In the data rows, zero lies at 4.5, halfway between 4 and 5.
Here is a table of points, one per row:
[4 3 4 4 4 3 4 4 3 2 7 9 9 7 3 3 3 4 3 4 4 3 4 4 3 5 4 3 4 4 4 4]
[4 3 3 4 4 4 3 3 2 8 9 5 1 4 3 2 4 3 3 4 3 3 4 6 5 6 3 4 3 4 4 4]
[4 5 4 4 4 4 5 4 3 3 5 4 3 4 4 5 6 6 6 6 9 9 8 5 3 5 3 4 4 5 3 4]
[4 4 4 7 8 5 2 4 4 3 4 4 4 3 3 3 3 4 4 2 3 8 9 7 2 2 4 3 4 4 4 4]
[4 3 5 5 3 3 5 3 4 4 3 5 4 7 9 9 8 7 6 5 4 3 4 4 3 4 4 3 5 3 4 4]
[5 4 5 5 6 7 7 6 5 3 5 5 6 7 8 8 6 6 5 3 5 4 4 4 4 5 4 4 4 4 5 4]
[4 4 4 4 3 4 4 3 4 3 4 4 3 5 4 3 3 4 4 6 7 7 6 4 4 3 3 4 3 2 9 9]
[4 5 3 5 3 5 3 4 5 5 6 7 7 8 8 7 7 6 5 4 4 4 4 3 5 4 4 4 5 4 4 5]
[4 4 4 5 6 9 8 5 3 4 4 6 6 6 6 4 5 3 4 4 4 4 3 4 4 4 3 4 3 4 4 4]
[5 5 6 5 7 5 6 7 9 7 5 3 3 4 4 3 4 3 4 4 3 4 3 5 3 4 4 4 4 3 4 4]
[3 3 3 3 5 3 4 2 4 4 3 2 5 7 4 2 2 6 9 6 2 3 4 2 4 3 3 4 4 4 4 3]
[4 4 5 7 6 5 5 7 9 9 7 5 5 3 4 4 3 4 4 4 4 3 4 4 4 3 5 3 4 4 3 5]
[6 9 7 6 4 4 5 4 6 7 9 6 6 6 4 3 5 4 3 4 4 3 5 4 5 3 4 4 4 4 4 4]
[5 4 4 5 4 4 4 5 4 3 5 4 5 6 8 7 6 5 5 4 4 4 4 6 6 6 7 8 7 5 6 4]
[5 5 4 6 7 7 9 7 7 7 5 4 4 4 4 5 4 5 6 5 7 5 5 4 5 4 4 4 4 4 5 4]
[4 4 4 3 4 3 4 3 4 4 4 3 5 3 4 5 9 9 6 3 3 3 4 4 4 4 4 3 4 3 4 4]
[5 5 5 7 7 8 7 4 5 4 4 3 5 3 4 4 3 4 3 5 3 5 2 5 3 4 3 5 6 9 9 9]
[4 4 3 4 4 3 2 5 2 4 4 4 3 3 3 4 3 6 7 6 5 2 4 4 4 3 4 3 3 3 9 9]
[3 5 3 4 3 3 4 4 4 5 6 4 5 3 4 4 3 3 1 5 9 9 2 2 4 3 4 3 4 4 3 4]
[6 6 6 6 6 6 5 3 3 4 3 3 5 2 4 3 4 4 3 3 4 4 6 7 6 3 3 3 4 5 3 4]
[5 3 4 4 3 9 9 8 2 4 3 3 6 6 4 3 3 4 3 3 4 3 4 4 4 4 4 4 4 4 4 4]
[5 4 4 4 4 2 4 9 9 6 3 2 4 4 3 4 5 7 6 7 6 4 3 4 4 4 3 5 4 4 4 3]
[4 3 3 4 3 4 3 3 4 7 9 8 4 2 4 3 3 4 3 4 3 3 5 3 3 5 3 6 7 6 6 3]
[7 6 5 2 4 4 3 3 4 7 8 7 4 3 3 3 3 4 4 3 4 3 3 4 3 3 3 5 3 4 4 4]
[5 3 4 3 4 4 4 3 5 4 3 4 4 3 4 4 3 5 5 6 7 8 7 6 5 5 3 5 4 4 5 3]
[3 4 4 4 4 4 3 4 3 4 5 8 9 9 6 5 3 3 3 4 3 5 4 3 5 3 5 3 4 4 4 4]
[4 5 5 4 5 6 7 6 7 5 4 5 3 4 5 3 3 5 3 4 4 4 4 4 4 4 4 2 6 9 9 8]
[9 6 8 9 7 1 4 4 2 4 3 4 3 4 4 3 4 3 3 3 4 3 4 4 3 3 4 4 4 3 4 4]
[4 4 5 3 4 4 3 4 4 4 4 3 4 4 3 9 9 4 3 5 6 7 6 4 2 4 3 4 4 5 2 4]
[3 4 4 4 4 3 4 4 5 6 7 8 6 7 4 5 4 3 5 3 4 5 3 6 4 6 6 7 6 4 5 4]
[4 4 4 4 4 4 5 4 4 4 4 4 6 5 7 5 5 3 4 4 4 4 5 8 8 8 7 6 5 3 5 4]
[4 3 4 4 3 4 4 3 4 3 4 3 5 5 6 6 5 5 3 4 4 7 7 6 6 3 4 3 4 4 4 4]
[4 4 4 3 5 3 4 4 6 8 8 8 7 6 5 5 3 4 3 5 4 3 4 4 5 4 6 6 6 6 4 4]
[5 4 6 4 7 7 6 8 6 6 6 4 4 4 4 4 3 4 4 4 4 4 5 4 4 5 5 7 9 8 8 7]
[4 4 3 4 3 3 4 3 4 4 3 3 3 3 8 9 8 4 3 4 3 3 4 3 4 3 4 4 4 3 4 3]
[9 8 3 3 4 4 3 3 4 3 3 4 6 8 6 4 4 3 3 4 3 4 3 4 3 3 4 4 4 4 4 4]
[4 7 7 5 3 4 3 4 3 4 4 4 4 3 3 3 4 8 9 5 3 3 4 3 4 3 4 4 4 5 3 4]
[4 4 4 4 3 5 2 4 4 4 3 2 5 3 5 6 7 5 4 3 4 3 4 4 3 4 4 3 5 7 7 5]
[4 3 4 3 5 6 8 5 3 4 4 4 4 3 4 3 4 3 4 3 3 4 4 3 2 6 9 6 2 3 4 4]
[5 4 5 3 4 4 4 5 4 3 5 3 5 5 6 7 7 5 5 5 3 5 5 7 7 6 5 5 4 4 5 4]
[4 4 5 4 5 4 4 4 4 4 3 9 7 6 4 3 5 5 7 8 9 8 5 5 4 4 4 4 5 5 4 4]
[5 3 4 3 4 4 3 3 4 4 4 3 4 3 4 3 4 1 4 6 8 7 6 3 3 4 3 4 4 4 5 7]
[4 3 4 3 3 3 4 5 7 9 5 5 3 3 3 4 3 3 4 3 4 8 5 3 3 4 4 3 5 3 4 3]
[4 5 4 4 4 4 4 4 3 4 5 3 4 4 3 4 3 4 5 4 7 7 9 9 8 7 6 5 5 4 4 4]
[3 5 9 6 3 3 3 3 4 3 3 4 3 3 3 3 3 4 3 4 2 5 3 3 3 6 5 5 3 3 3 4]
[5 4 3 4 4 7 9 8 6 2 5 4 3 3 4 4 4 3 8 9 3 3 4 3 4 4 3 4 4 4 4 3]
[4 5 5 3 4 5 3 4 4 4 4 4 5 6 7 8 8 6 7 5 6 5 8 6 5 4 4 4 4 5 3 5]
[3 6 9 5 4 4 2 4 3 4 3 4 3 3 3 3 4 2 7 9 8 4 2 5 4 2 5 3 5 4 4 3]
[9 9 6 3 3 4 3 5 3 3 4 3 4 3 4 3 4 3 4 3 4 4 4 3 6 9 8 6 4 3 4 4]
[5 4 4 4 5 4 4 5 5 6 6 6 8 7 8 8 8 8 5 6 4 4 4 4 3 5 4 4 4 4 4 5]
[4 5 9 9 6 3 3 5 5 7 7 7 6 5 4 4 4 4 4 3 4 4 5 3 4 4 4 4 3 4 4 5]
[4 3 3 4 5 3 4 4 3 5 3 4 4 4 3 3 4 4 4 4 4 3 3 5 9 9 7 1 4 4 4 4]
[5 4 5 4 4 3 5 4 3 4 5 4 3 5 5 6 7 8 8 8 7 4 6 4 4 4 4 4 4 6 3 4]
[4 4 4 7 9 8 4 3 4 3 4 4 4 4 4 6 6 7 5 5 5 4 3 4 4 3 5 4 4 4 4 4]
[4 5 3 5 4 4 4 4 5 3 4 5 3 5 3 3 4 4 4 5 4 6 7 9 9 9 8 7 3 5 4 5]
[4 3 4 3 2 4 8 9 9 5 4 3 3 3 3 4 4 4 3 3 3 4 3 4 4 3 3 3 4 4 4 4]
[4 7 9 9 9 4 4 3 3 4 3 3 4 5 8 8 5 4 2 5 3 4 4 3 4 4 3 4 4 5 4 4]
[6 5 3 5 4 5 4 4 3 4 5 4 3 5 4 7 7 9 9 9 7 8 4 5 4 6 5 4 5 5 4 4]
[5 5 7 7 9 9 7 5 5 4 4 5 3 3 4 3 4 4 3 4 4 4 4 3 4 7 8 5 4 3 4 4]
[4 4 4 3 4 6 9 6 2 3 3 5 2 4 3 4 2 4 3 4 4 3 3 4 4 2 5 8 9 5 2 4]
[7 5 5 4 4 3 4 4 3 2 5 9 7 1 3 3 3 3 4 4 3 4 4 4 3 3 4 3 4 4 4 4]
[4 4 3 5 6 7 7 8 5 5 3 4 3 4 3 3 9 7 3 3 4 4 3 4 5 3 4 4 4 4 5 4]
[4 4 3 4 4 4 5 8 7 5 4 3 3 3 4 4 3 3 4 9 7 5 3 3 4 3 4 4 3 5 3 4]
[4 4 4 3 3 3 8 9 7 4 3 4 3 4 3 3 4 4 4 2 4 4 6 6 4 4 3 3 4 4 3 5]
[4 3 4 6 9 8 7 9 4 3 3 4 3 4 3 4 3 3 4 3 3 4 4 3 4 4 3 5 3 4 3 4]
[4 5 4 4 4 3 4 4 3 5 3 4 4 4 4 3 4 3 3 6 4 7 8 7 7 6 7 8 8 7 5 4]
[4 4 5 3 4 3 4 4 3 5 3 4 4 4 4 3 3 4 3 4 6 8 9 8 6 6 5 6 5 5 4 4]
[4 4 3 4 4 3 3 4 4 4 3 3 3 4 3 4 3 2 4 3 4 3 4 3 3 5 7 7 6 9 9 3]
[6 9 7 5 3 5 6 5 6 4 3 3 3 4 2 5 2 4 3 4 4 3 4 3 3 3 3 4 4 3 5 4]
[5 4 5 4 4 5 6 6 8 9 8 7 6 5 5 4 4 5 5 5 6 5 6 5 4 4 4 4 4 4 5 4]
[7 5 5 3 4 4 4 3 4 3 4 4 3 4 3 4 3 4 4 3 4 3 2 3 9 8 3 2 4 4 4 4]
[3 4 3 3 4 4 3 3 4 3 3 2 3 9 9 4 1 3 3 3 4 4 3 3 3 3 3 4 3 5 3 4]
[4 4 3 4 3 4 3 5 3 4 4 4 5 5 4 5 4 5 3 4 3 3 8 9 8 3 3 3 4 4 5 4]
[3 5 4 7 7 9 5 3 4 3 4 3 4 4 3 3 5 3 4 3 4 3 3 4 3 4 2 6 8 5 3 4]
[5 5 3 5 5 6 6 7 9 9 7 7 5 4 5 4 5 5 6 5 5 5 5 4 5 4 4 5 3 4 4 5]
[5 6 5 6 7 8 7 6 7 5 4 5 4 4 4 4 4 4 5 3 4 5 7 8 8 5 4 4 4 4 4 4]
[3 5 3 4 3 4 3 3 5 4 3 4 3 4 3 5 9 9 4 3 3 3 3 4 3 3 5 7 5 3 3 4]
[4 5 3 3 5 2 4 4 4 3 4 4 3 5 5 8 8 6 5 2 3 4 3 4 4 3 4 4 5 6 6 5]
[4 3 5 4 3 5 3 4 4 4 4 6 6 8 8 8 5 4 5 3 4 5 5 5 6 6 5 5 4 4 5 4]
[5 4 4 4 4 3 5 3 3 4 4 3 4 3 4 3 4 5 5 8 8 9 8 6 6 2 4 4 4 4 5 3]
[4 4 3 4 3 4 4 4 7 8 6 7 5 4 4 4 3 4 3 4 3 4 4 4 3 4 3 4 4 5 4 8]
There is one direction along which these points spread out most. Take the direction at right angles to it along which they spread out most. Go by this last direction. How far along it is each point below, from 0 to 99? The average is 50, and the first point in the table lies past the average. One standard deviation of the points above along it is 16.
[3 5 4 4 4 4 4 3 4 4 3 6 9 8 5 3 5 6 8 7 5 3 4 4 4 4 3 4 4 3 5 4] 64
[4 4 4 5 3 4 4 4 4 4 3 4 4 3 4 4 3 5 6 6 7 5 6 6 7 7 5 7 3 5 4 4] 25
[5 3 4 4 4 4 2 4 4 4 3 4 3 4 3 4 4 3 3 4 4 3 4 3 5 7 9 9 8 5 3 4] 36
[4 5 6 5 5 4 4 3 4 3 4 4 3 3 3 4 5 6 7 7 6 5 4 4 4 3 5 3 4 4 4 3] 45
[4 4 3 4 4 3 4 3 4 3 4 2 4 3 3 4 3 3 4 3 5 2 4 6 6 7 6 6 7 5 5 7] 31
[4 4 3 4 3 4 3 3 4 4 4 3 3 3 4 4 3 5 6 7 7 5 3 5 3 5 6 6 8 5 5 4] 35
[4 4 3 5 3 3 5 3 4 4 3 4 6 5 6 7 7 6 7 6 4 3 3 4 4 4 4 4 3 4 4 4] 71
[3 4 4 4 4 3 4 4 3 3 5 7 9 7 4 3 3 3 3 4 3 4 4 3 4 5 6 7 8 7 5 5] 51
[4 3 4 3 4 4 3 3 4 7 9 7 3 3 5 6 6 5 4 4 4 4 3 4 5 2 5 3 3 4 4 4] 63
[4 4 3 5 4 6 6 7 9 8 7 6 6 5 4 4 4 3 4 4 4 4 4 4 3 5 4 4 4 3 4 4] 62
[5 4 5 4 4 3 4 4 4 5 4 4 4 4 6 6 9 7 7 4 3 5 3 3 5 4 4 7 9 9 9 9] 67
[4 4 9 9 4 4 3 3 5 2 4 3 3 5 3 4 3 4 3 3 4 4 4 5 7 7 5 6 4 4 4 4] 37
